In the rows, zero is written as 128.
These are runs of 6 systems, one row a step. Runs of the same system follow the same rule from any start.
path 1, q_965 (11 x 22):
[[103 111 149  85 173 110 149 146 139 132 171 120 151 163 183 166 175 151
  130 166 149 109]
 [101 177 151 154 108 119  99 171 144 181 181 103 162 135 152 161 160 118
  151 123 157 117]
 [137 132 162 128 182  92  71 116 122 162 144 155 147 104 148 145 168 155
  153  78 143 143]
 [135 106 172 134 121 123 120 156  72 141 122 162 130 132 180 153 143 142
  172 111 140  54]
 [129 176 176  64  97 116 144 157  83 142 129 150 184  86 140 136 147 148
  130 122 162 120]
 [116 119 122 135 131 113  89 148 114 198  77 153 189  91 130 130 154 137
   85 124 143  89]
 [159 146 139 128  99  98  98 115  74 179 105 172 134 126 112  98  90  96
  137  64 147 105]
 [161  81 133 102 128 125 141 109  54 117 111 160 129  78  98 134 106 153
   98 126 171  97]
 [144 138 152 135  94 157 147 161 101 124  82 125 180 110  89 122  73 108
   94 150 104  90]
 [159 117  92 114 121  81 140 130 125 128 108 136 175 119  97  65 100 117
   67 102 118 165]
 [157  82  70 192  80 140 127 100 109 119 104 124 113 130  67  98 117 125
  121 113 127 107]]
path 2, q_297 (11 x 22):
[[157 132 162  95 141  82 125 174 123 128 131 118 202 108  97 133 130 165
  138 109 141 189]
 [117  95  84 187 153 121 108 172 136 124  65 133 109 112 160 101 170 127
  129 140 118  94]
 [152 195 139 157  88 143 130  85 127 119 155 126 149 163  88  95 158 105
  175  87 114 123]
 [122  99 115  76 170 152 141  69 137 139 105 149 151 127 114 154 165 160
   73 167 125  98]
 [ 76 145 149 122  71 133 125 169 126 189 121 110 126 165 148 150  81  98
  148 143 146 105]
 [124 112 126 141 168  90 105 100  97 135 179 111 129  73 105 114 117 115
   95 102 192 165]
 [182 108 141 163 123 154  91 149 134 119 111 165  93 107 152 170  86 149
  135 113  69 108]
 [147 122 155  85 113  75 157 147  95 111  96 138 179 154 118  79 139 149
  171  87 137 153]
 [118 114  63 159 101 154 150 137 127 104  98 122 121  87 134  99 180 131
   79 168 127  94]
 [125 199 128 132 102 149 114  97 173 159 124 114 139 165  76 119 102  90
  139 114  92 160]
 [114  67 106  82 189 112 144  64 117 143 124 147  92 162 136 132 127 131
  103 143 160 115]]
path 3, q_965 (11 x 22):
[[147 101 109 133 159 123 117 143 114 106 122 153 124  46 159 116 104 130
   45 133 109 125]
 [207 149  95 133  68 136 131 166 135 143  97 158 120 146 107 134  96 122
  133 128  82 114]
 [147 108  92  97 146  97 163 135 109 110  74 122 121 132  65  85 139 134
  145 140 170 176]
 [ 98 137 107 189 139 171 143 109 114  99  99 103 113 111 107  81 135  77
  102 148 124  82]
 [168 167 117  93 141 145 149  55 152 108 163 148 124 151 115 112 108 106
   82 117  78 143]
 [144  63  81 131 129 127 153 128 155 142 151  97 124 193  96 160 116 141
  114 176 142 117]
 [101 151 154 172 130 136 131 140 140 102 164  59 132 139  82 111  96  97
  165 123 146 180]
 [116  89 132 166 189 125 116  98 157  67 154 117 133 108 166 113 155 157
  111 108  81 148]
 [141 134 127 133  64 146 148 135 161 112 148 138 118 195 168 144 146 143
  180 122  68 105]
 [ 78 127 126  73 118 106 149 125 149 128 129 102 134 142 119 136 179 172
  167 144 171 188]
 [ 32 131 140 179 142 150  85 118 149 157 113 105 115 112 162 134 150 113
  135 133 132 106]]
path 4, q_476, 11 rows:
[[160 151  65 147 161  94 105 177 148 157  90 151  95 123 141  94 168  99
  121 133 137 136]
 [167 162 116 115 135 124 143 120  82 117 156 142  64 121 120 123 170 107
  174 126 196 113]
 [119 141 172  67 198 150 166 113  93 111 122 122 121 109 112 144 115 112
  113 174 172 118]
 [131 164 148 132 165 126 137 178 129 164 120 113 189 157 122 115  96  71
   90 157 124  95]
 [201 126  99 183 151 104 128 152 131 122 190 103 169 150  92 117 154 119
  119 113 138 126]
 [165  66 148 156 174 136 122 100 101 106 113 125 124 158  78 151 136 157
  181 122 143 110]
 [107  92 199 104 152 106 145 115  82 106 102 142 175 151 153 100  92 132
  145  90 111 106]
 [114 119 126 134 106 122 137 114 127 129 147 135 217 123 162 108 170 145
   74 112  94  80]
 [115 123  96 141  83 125 102  70 159 169 123 118 170 160  73 131 173 155
  137 106 129 140]
 [ 81  61 118 144 110 106 100  72 120 152 143 122  84 146 127 133  84 134
  136  89 153 150]
 [102 124 171 131  72 163 111 116 117 125 158 145 113  90 173 166  67 137
  116 108  96 102]]
path 5, q_422 (11 x 22):
[[126 147 109 145 129 138 109  61 168 130 217 109  85 158 124 148 145 124
  129 109 130 163]
 [107 129 184 119 133 171 121 112 141 132 147 113  91 160 126 197 105 145
  196 141 131 130]
 [ 67 141 179 131 132 130 139 189 126  95 151 100 107 115 197 126 108 112
  155 139 128 136]
 [135 167 123 176 112 131  87 167 169 131 190 120 139  93 181 150 153 129
  113 114  87 135]
 [156 165 148 136 149 104  72 153 147 186 139 140 136 137 119 165 155 140
  184  96 141 157]
 [116 129 141 107 162 110 131 151  88 130 123 140  92 110 164 141 194 137
  182 133 192 106]
 [127 206 154 115 139 166 139 127 105 107 148 139 141  68 145 121 177 109
  102 146 136  96]
 [164 177 136  89 181 125 100 140 138 180 138 157 131 100 137 163  92 102
   74 141 127 134]
 [149  94 124 140 147 105 107 169  86 193 139 130 135 124 120 161 103 110
  117 142 196  82]
 [153 104 153 171 161 128 127 151  70  87 120 115 161  60  95 113 135 133
  121 120 164 109]
 [182 127 137 119 168 128 126 143 120 112  66 177 169 110 136 106 135 134
  101 121  71  93]]
path 6, q_476:
[[167  95 111 155 100 122 135 151  77 111 135 160  67 126 169 130 132 130
  161 112 146  73]
 [132 164 179  62 119 158 165 101  94  80 111 140 148  81 102 130 141 157
  135 136 136 140]
 [ 84 124  92 112 166 125 135 125 152 163  55 132 160 145 124  94 127  99
   69 164 111 114]
 [147 167  92 174  77 112 130 129 117 151 183 108 123 168 116  96 136  77
  135  99 153 110]
 [159  92 128 130 156 160 143  73 126  83 180 110  88 113  85 174 121 156
  127 147 146 144]
 [102 109 183 111 145 147 136 155 131 133  66 126 138 166 130 147  51 120
  158 144  94 111]
 [139 132 122 148 103  90 144 178 128  92 156 122 182 113 172  75 130 126
   95 100  88 141]
 [151 125  89 171 117 158 116  97 151 114 109 130 125 122 100 143 219 167
  151 139 114 110]
 [ 83 116 144  87 142 105 131  79 123 136  96 134  89 178 118 102 114 122
  186  98 152 166]
 [ 64 108 142 125 123 133 144 132 106 120 175 124 118 109 208 125 109 105
   80 139 136  85]
 [136 203 145 128  96 174 117 135 173 147 156 111 172 117  99 174 147 136
  117 152  97 137]]
path 7, q_422, 11 rows:
[[ 78 173 152 161 165 134 109 124 132 143 103  86 121 127  81  95 112  72
  155 125 159 156]
 [168 100 118 148 170 133 127 103 113  90 173 156  56 135 183 129 121 118
  123 114 108  95]
 [159 167 176 112  87 147 161 161 124 130 162 112 198 161 104 164 121 135
  149 139 115 109]
 [100 101 120 115 193  93 120 185 164 123 105 104 131 102 145 131 135 148
  114 160 142 192]
 [103 134 112 202 130 144  91 105 128 161 118 127 137 145 149 112 176  99
  126 110 123  53]
 [172 150 171  95 160  99 132  82 101 103 181 145 146 128 110 115 126 133
  149  75 141 166]
 [119  94 138  68 130 151 147 149 133 139 100 150 129 129 162 190 148 180
  126 186 126  90]
 [ 55 166 147 138 116 116 126 145 117 152 119  90 176 101 124  84 112  86
   97 129 155 135]
 [163  92  97 163 160 116  72  88 134 132 156 160  91  81 142 140 120 139
   82  91 108 132]
 [162 131 171 112  81 134 130 132  86 159 101 153 166 162  93 153 108 143
  184 101 136  87]
 [109 101 121  81 134  90 167 169 103  82 100 126 122  81 150  91 137 153
  121 148 153 176]]
path 8, q_297:
[[190 166 170 115 138 150 133  94 116 137 152 151 172 173 104 155 158 134
  161 109 106  83]
 [102  97 149  97 150 133 143 145 110 162  93 123 196 134 122 154 154 148
  105 173 159  78]
 [ 84 151 135 193 105 129  95 163 114 181 138  95 158 119 127 117 109  80
  113 121 158  92]
 [171 108 133 167 175 111  76  69 115 154 165 144 153 112  97 129 110 122
   99  73 128 124]
 [163  62 144 128 100 133 120 129  99 140  86 168 145 149 131 158 100 170
  148 108 101  77]
 [ 97 114 139 125  65 108 153 144  79 122  93 117 193 105 104  79 125 138
  127 107 157 122]
 [115 133  75 172 102 136 101 101 148 139 106 134 133  75 117  91 121 111
   51 117 100 127]
 [161 123  99 113  96 114 107  75 148 166 113 160 112 187  95 122  83 121
  139  86 101 149]
 [115  64 108  79 100 121 169  93  80 115 105 138  89 131 105 129 110 153
  132 145 179 126]
 [ 98 153 143 121  67 160 147 151 110 102 117 113 105  66 127 119  63 113
  107 147 124 147]
 [149 144 101  97 158  85 123 132 153 120 136 142 111 112 145  85  85 107
   78 107 100 200]]
path 9, q_150:
[[161 154 138 142 120 152 111 183 140 123 126 119  77 110 119 180 148 144
  205 147 151 150]
 [116 145 163 129 180 138 135 139 109  69  75 129 118  79 134 100 180 141
  172 133 133 144]
 [128 189 135 117 146 149 157 155 134 108 123 144 136 139 189 104 181  98
  122 157  97  76]
 [179 189 148  78 167 141 139 126 129 157 160 136 154 142 103 176 169 127
  129 162 150 110]
 [ 95 124 176 144 212 145 100 116 110 163 119 117 131 128 114 163 134 111
  150 144 173  90]
 [116 152 203 158 153 121 120 132  88 116 174 120 156 126 166 108  98  91
  138  82 122  92]
 [180  99 142 154 149 116 127 138 129 105 199 129 185 130 156 152 148 156
   95 120  98  98]
 [152  87 138 161 128 115 116 152 131 161  99 115 202 185  90 145 147 150
  163 122 127  97]
 [105 118 120 156 125  85 117  84  88 150 127 121 171 142 109  68 174 116
  142  74 171 115]
 [123 123 115 144  74 149 111  52 114 150 148 162 142 120 142 123 141 132
   86  92 100  72]
 [134  88 133  62  96 106 134 104 120 172 114 158 178 149 119 152  78 163
   92 114 115 130]]
path 10, q_178:
[[204 122  90 133 145 107  85 119 125 149 115 174 118  66  98 132 140 151
  100  98 133 155]
 [189 146 106 128 122 123 121 127  83 166  67 172 113 135  89 103 121  96
  140 111 149  86]
 [166 132  94 121 132 110 158  88  79 109 145 138 124 112  91  72 106  91
   75 111 155 122]
 [168 121 100 130 156 153 120  80 144 150 126 147 101 149 100 141  69  95
   70 140  96 109]
 [156 107 121 143 144  96 133 129 129 148 135 110 126 204  89 105  55  81
  140 108 128 142]
 [133  43 100 180 109 127 145 122 119  89 150 107 113 158 129 116  77 126
  109 125 111 102]
 [134 114 142 157 101 159 141 109 165  82 109 111 157 169 100 116  88 137
  140 120  45 139]
 [101  82 106 117 141  92 153 124 166  98  98 126 122 197 161  84 132 137
  149 125  85 155]
 [ 65 119 105 130  51 150 162 105 155 123 132 102 122 181 150 120 153 134
  140 150 111 110]
 [ 55 131 152  98 110 150 143  89 165  96 136  93  98 128 125 135 126 154
  158 137 117 195]
 [ 53 129 167 101 124 136 123 160 145 137 105 135  92 126 209 152 113 130
  156 143 113 132]]
path 11, q_150 (11 x 22):
[[143 128 128  98  95  99 143  97  85 101 188 153 107 113 159 117 177 155
  156  85 166 133]
 [101 116 140 132  85 175 112 130 139 137  85 142 157  79 140 178 153 178
  112 153  96  86]
 [114 164 143  71 152  75 123 158 139 172  82 146 182 143 133  96 113 117
  119 107 120 167]
 [147 131  74 155 142 105  87 134 126 181 168 150  68 118 165 139 155 104
  111 119 167 106]
 [180 139 174 130  97 165 108 123  90 118 106 160 114  88  92 167  85 148
  169 103 116 116]
 [112  77 132 108 172  98 158 165  93  92  79 137 158  94 160  90 126 140
   88 140 139 117]
 [157 183  90 171  88 134 135 192 143 153 143 117 151 141 128 113 129  79
   99 148 117  99]
 [203 134 114 120 178 127 117  77 120 133 132 144 125 124  46 133 134 131
  122 120 150 154]
 [ 90  73 135 150 145 154 146 104  90 119  83 125  89 157 132 116  92  99
  140 147 141  63]
 [121 162 155 107  76 126 175 136  99  93 188 103 170 114 125  98  91 103
   97 120 134 137]
 [138  90  89 156 167 144 111 115 182 131 151 107 149 127 105 160 130 150
   65 159 101 143]]
path 12, q_178, 11 rows:
[[197 128 129  72 119 106 165 116  96 145 137 161 142 189 104 130  85 115
  129 125 132 102]
 [136  82  83 136 152 135 169 139 124 110 126  91 126 138  79 114  92 111
   76 186 151 127]
 [107 129 126 214 160 158  96  96 162 129 127  98 126 149 108 112  94  83
  117 112  83 118]
 [144  83 148 135 124  93 118  98 132 118 163 139 129 197 154 118 100 141
  164  66  93 137]
 [125  66 120 101  71 141 185 143 123 100 107 120 148 169 123 144 110 168
  132 164 109  99]
 [ 63 132 124 141 130 148 149 130 172  91  79  78 156 129 102  90 139 126
  116 158  95 168]
 [ 55 131 117 144 134 117  91  89 172 146 132 136  96 154 194 110 157 125
  139  98  96 140]
 [101 131 147  81  42 125 138 115 125 148 159 134 115 159 150 163 124 161
  180 113 143 137]
 [ 89 114 147  83 114 146 159 172 119  93  94 108 108  70 127 149 109 160
  133 175 151 169]
 [ 83 187 141 155 140 139  97 179 154 135 104 124 128  73 176 110 136  95
  112 134 100 135]
 [160 165 107 124 104  92  96 142 141 148 190 154 108 110 170 137 168 141
  147  85 133 161]]

Which system made each of these runs?
path 13, 2 rows:
[[147 126 134 151 148 122 107 206 141 172 157 124 126 151 176 183 131 120
  140 155 136  82]
 [175 146 170 154 154 110 103 154  94 127 134 120 159  96  78 137 148 142
  178  92 167 150]]

q_150
path 14:
[[164  83 101 100 214 106 146 160 108 118 104 141 114 108 132 131 150 140
   99 168 166 119]
 [127 146 130 156 145 155 146 123 103 140 106 115 191 131  94 104 147  89
   91 149 137  48]]

q_422
path 15, 2 rows:
[[173 156 142 117 169 113 158 185 106  69  95 136 120  97 128  79 118 108
  138 129 112 157]
 [167 159  69 147 137 128 138 140 144 124 153 145 112 130 170 104 177  98
   79 145 103  87]]

q_178
path 16:
[[150 161 117 111  82 137 154 119 140 153  88 135 157 211  86 114 149 119
  170 136 114 108]
 [ 75 105 116 111 159  99 151  74 101 138 136  97 142 141  91  89 151 113
  112 130 200 147]]

q_965
path 17:
[[ 95 120 117 105 117 113 115 173 151 151  64 132  67 135 141 132  75 121
  160 142 136 177]
 [104 142 100 131 139 134 125 152 121 102 118 131  40  63 159 107 115 101
  116 145 153 157]]

q_965
path 18, 2 rows:
[[160 101 113  82 117 153 131 116 154 151 125 132 106 144  79 203 104 169
  135 170 134 152]
 [103  92 140 137 113 101 126 196 108 130  80 110 122 110 129 107  46 115
  139 125 138 158]]

q_476
path 19, 2 rows:
[[131 148 103 137 158 115 147 165 118  84 133 101 150  57 117  85 155 116
   78 150 151 160]
 [174 162  89 186 135 152 102 108 164 135 106 152 136 144 109 109 160 106
  115 117  68  95]]

q_965
path 20, 2 rows:
[[137  81 123 147  85 157 150  68 125  83 155 108 125 151  80 131  86 147
  122 118 104 132]
 [ 88  84 142 127 107 144 155 115 157  78 121  84 157 151 104 129  80 155
  122 148  85 166]]

q_965
path 21:
[[183 103  82 145 112 150 117 131 141 141  93 167  63 160 130 151 100 124
  132 137  91  94]
 [133 133 159  80 102 116 181 115  81 104 112 112 138 160  69  98 102 124
  172 125 169 152]]

q_297
path 22:
[[134  97 145 147 149 109 105 150 140 127 167 151 130 143 222 147 123 141
  117 107  81  92]
 [169 138 126 117  66 127 153 164 147 127 146 111 184 161  93 156 155 174
  164 140 119 144]]

q_178
path 23, 2 rows:
[[132 169 114 181 132 139 109 115 143 145 224  94 104 128 128 138 111  75
  101 123 148 123]
 [171  88 169 141 159 156 113  85 128  88 148 130 126 136  90 172  84 161
  152 106  92 139]]

q_150
path 24:
[[106  93  94 126 145 113 122 125 162 130 190  91 139 104 129 162 168 168
   90 158 159 168]
 [ 95 132 163 174 137 149  71 150 138 179  92 114 109 136 113 173 108 118
  189 123 142 126]]

q_476
path 25:
[[160 126 124 121  99 138 112 155 149 164 127 161 170 129 163 164 100 140
   73 137  67  82]
 [167 116 106 101  89  70 123 167 118 171 115 132 146 153  87 121 102 140
  154 106 165 179]]

q_965
path 26 (2 x 22):
[[ 76 162 135 115  63 118 168 133 129  97 164  93 171 118 137  78 129 118
  110 121 125 163]
 [127 113  84 141 132 143  80  99 197 144 132 137  91 103 129 164 132 157
   97 130  82 174]]

q_422
path 27, 2 rows:
[[102 115 101 106 113 164 135 100 187 144 122 136 141 156 153 165 150 156
   83 172  75 103]
 [ 62 134 148 128 122 105 110  97 137 178 143  91 146 162 100 112  85  94
  131 102 159 168]]

q_422
path 28:
[[129 129 156 127 167  95 103 171 126 129 126 132  72 135 166 130 105 118
  197  98 145 172]
 [171 134 133 135 147 124 149 146  91  59 156 142 104  87 156 112 192 147
  156 121 142 115]]

q_297
